50 stands for zero in the data rows.
Some points, one per row:
[65 56 32 41 49 52 53 73 55 41 59 51 52 65 43 35 63 55 66 33 31 57 62 42]
[60 60 26 37 51 52 69 47 50 55 38 61 65 58 42 73 44 48 50 50 52 45 27 50]
[33 21 70 58 55 40 33 57 48 49 76 43 34 43 51 52 45 30 52 63 39 49 47 53]
[32 36 79 68 61 52 35 53 52 47 74 46 25 43 60 32 54 42 55 49 43 58 56 43]
[48 54 62 53 51 57 59 20 33 60 36 53 44 47 63 55 33 54 40 61 68 47 37 58]
[66 78 30 40 44 60 66 45 53 49 25 57 66 58 50 47 55 68 47 39 62 49 54 49]
[47 56 60 55 51 57 61 22 32 61 34 54 44 48 64 57 33 53 40 61 68 47 37 59]
[40 43 74 63 51 49 34 52 49 47 63 39 33 42 57 27 56 51 50 51 48 55 71 48]
[32 37 79 67 63 53 34 54 56 46 72 47 24 44 61 30 56 41 54 46 44 58 56 45]
[48 56 61 54 50 58 60 22 34 62 37 54 44 50 63 58 32 53 40 62 68 47 39 60]
[32 58 77 69 55 59 48 22 51 56 38 51 34 35 68 44 47 57 39 54 75 52 48 51]
[60 58 26 38 49 51 66 47 49 52 39 62 67 59 42 75 44 49 49 49 51 44 28 51]
[60 58 26 38 50 51 67 46 50 55 37 61 67 58 42 73 44 49 50 48 52 43 27 51]
[56 61 56 50 40 54 59 22 30 62 24 44 53 46 60 54 33 63 35 66 72 45 55 64]
[55 61 57 51 40 53 58 22 30 61 24 46 54 46 61 52 33 61 34 65 72 42 55 64]
[53 46 39 46 50 43 41 77 66 39 63 45 55 52 38 43 68 48 59 39 32 53 61 43]
[38 65 72 64 44 59 47 23 48 57 28 43 43 34 67 39 47 66 32 57 81 47 66 56]
[60 34 28 36 55 42 54 79 53 43 73 58 56 68 34 61 51 34 68 44 21 50 36 45]
[69 41 24 32 45 40 52 78 49 43 60 49 65 65 32 57 53 44 62 46 26 49 54 49]
[66 78 31 42 44 61 67 42 54 50 24 55 65 59 50 49 55 69 48 37 60 50 52 47]
[34 21 70 58 56 39 35 56 47 49 75 44 36 40 51 52 44 31 53 61 40 50 47 53]
[51 44 40 47 50 42 40 78 68 40 64 46 57 51 39 44 66 49 59 39 34 54 62 40]
[44 61 42 53 54 55 55 47 67 50 42 60 57 45 49 60 59 51 48 40 57 49 38 42]
[36 22 71 57 55 39 34 58 45 50 75 44 35 41 52 53 46 32 51 62 36 49 48 53]
[52 67 37 48 44 53 53 47 64 51 30 51 65 44 47 56 60 62 42 44 63 45 56 47]
[56 59 55 50 39 55 58 22 29 61 26 44 52 48 59 53 33 61 33 65 72 44 55 64]
[46 70 69 63 56 70 60 17 40 57 34 56 31 50 73 35 42 63 44 46 75 56 46 51]
[68 64 22 33 38 47 65 46 46 55 27 52 76 57 40 70 44 58 44 53 56 41 46 56]
Then 23 other points, each followed by its number:
[52 45 40 45 49 44 42 78 67 39 63 47 55 51 39 44 68 48 59 37 34 52 63 42] 0
[55 39 59 48 45 45 46 52 34 51 58 43 43 56 52 40 40 47 51 60 44 51 63 58] 1
[58 51 37 45 62 55 56 75 59 39 70 60 46 68 43 39 62 46 71 29 26 61 43 37] 2
[70 63 21 32 39 49 66 47 46 55 27 53 76 58 40 69 44 59 44 52 57 43 44 57] 3
[54 77 66 58 46 67 59 17 36 55 21 49 42 49 69 32 43 71 39 51 78 53 63 57] 4
[55 29 31 37 44 32 39 82 59 45 67 44 66 51 29 65 58 38 57 54 26 45 54 48] 5
[32 37 78 68 62 51 32 52 52 47 74 47 23 42 61 31 54 42 56 47 44 59 55 43] 6
[67 79 31 40 44 60 66 43 52 52 24 56 65 58 50 49 56 70 48 38 62 51 51 47] 7
[34 21 71 59 55 39 35 55 47 49 76 43 36 43 51 53 44 30 52 62 36 48 48 52] 8
[35 22 70 59 55 39 33 55 49 48 76 44 35 41 50 52 45 31 52 62 38 51 47 53] 9
[33 20 70 59 56 40 33 56 47 50 75 45 34 42 51 50 44 30 53 61 38 50 47 53] 10
[52 67 38 47 44 52 54 48 63 51 31 51 67 42 46 56 58 62 43 44 62 45 55 45] 11
[66 78 31 41 44 60 66 42 52 52 24 55 65 59 49 49 54 71 47 38 63 50 54 48] 12
[47 56 60 54 50 57 60 21 33 61 34 54 45 47 64 54 32 52 40 62 67 47 37 59] 13
[53 67 37 46 43 52 54 48 62 52 31 49 68 44 46 57 58 62 42 44 63 46 54 46] 14
[67 57 33 40 52 51 52 74 56 40 58 52 52 66 42 36 63 55 65 33 33 57 60 42] 15
[31 37 77 67 60 54 34 54 54 47 75 46 23 43 61 32 54 41 56 48 44 59 56 45] 16
[31 37 79 67 61 53 35 53 52 45 73 47 24 42 61 31 54 41 57 48 43 60 54 43] 17
[30 36 78 67 63 51 36 51 54 45 72 48 24 43 60 31 55 41 56 46 44 59 56 43] 18
[32 36 79 67 61 53 34 52 54 44 72 47 25 44 60 31 54 41 55 46 44 58 55 44] 19
[48 33 63 53 57 50 47 52 35 48 69 48 34 56 54 46 40 38 57 56 37 53 44 53] 20
[52 46 39 47 48 44 40 78 68 40 65 47 57 51 38 45 67 49 60 37 33 52 62 41] 21
[56 29 31 38 43 32 40 82 60 44 66 45 66 50 28 65 58 38 55 52 28 43 53 49] 22
Which three of these numbered points are nearest to each point below, ignoring the 2 directions in which the first points spread most? Their numbers follow each, nearest first.
[41 43 75 63 49 48 32 53 49 47 61 40 34 41 57 27 55 52 49 51 49 55 72 49] > 0 21 12
[52 47 39 46 50 43 41 78 67 41 64 46 56 51 34 44 66 48 60 39 32 55 63 42] > 21 0 14
[43 39 45 50 62 46 42 78 71 39 75 54 47 53 41 47 68 38 66 37 27 57 45 36] > 18 19 17
[50 67 38 47 44 51 53 47 65 51 31 51 66 42 45 58 59 62 43 45 65 45 54 46] > 11 14 21
[55 29 30 36 45 32 40 82 60 44 67 45 66 51 27 64 57 37 57 51 27 45 54 50] > 22 5 3
[68 56 33 39 50 51 53 74 56 38 60 53 53 67 42 36 64 54 64 33 34 57 60 42] > 15 4 12
[66 79 31 41 44 61 66 44 52 50 25 55 66 58 50 49 55 70 48 38 63 52 53 47] > 7 12 4
[69 41 23 30 46 39 52 78 48 42 60 50 65 67 31 56 52 43 62 46 27 49 51 52] > 1 3 20
[49 33 64 53 57 48 47 52 36 49 69 50 33 57 55 44 41 39 57 56 37 55 45 53] > 20 13 1
[30 37 78 68 63 52 35 53 55 45 73 46 25 43 60 31 55 41 56 47 44 59 55 44] > 18 19 17
[69 64 20 32 38 48 67 46 46 55 27 54 76 57 41 68 46 59 44 54 56 42 44 57] > 3 5 22
[42 50 62 55 39 44 45 25 40 62 29 40 54 31 55 60 37 55 30 72 73 39 57 62] > 22 5 3
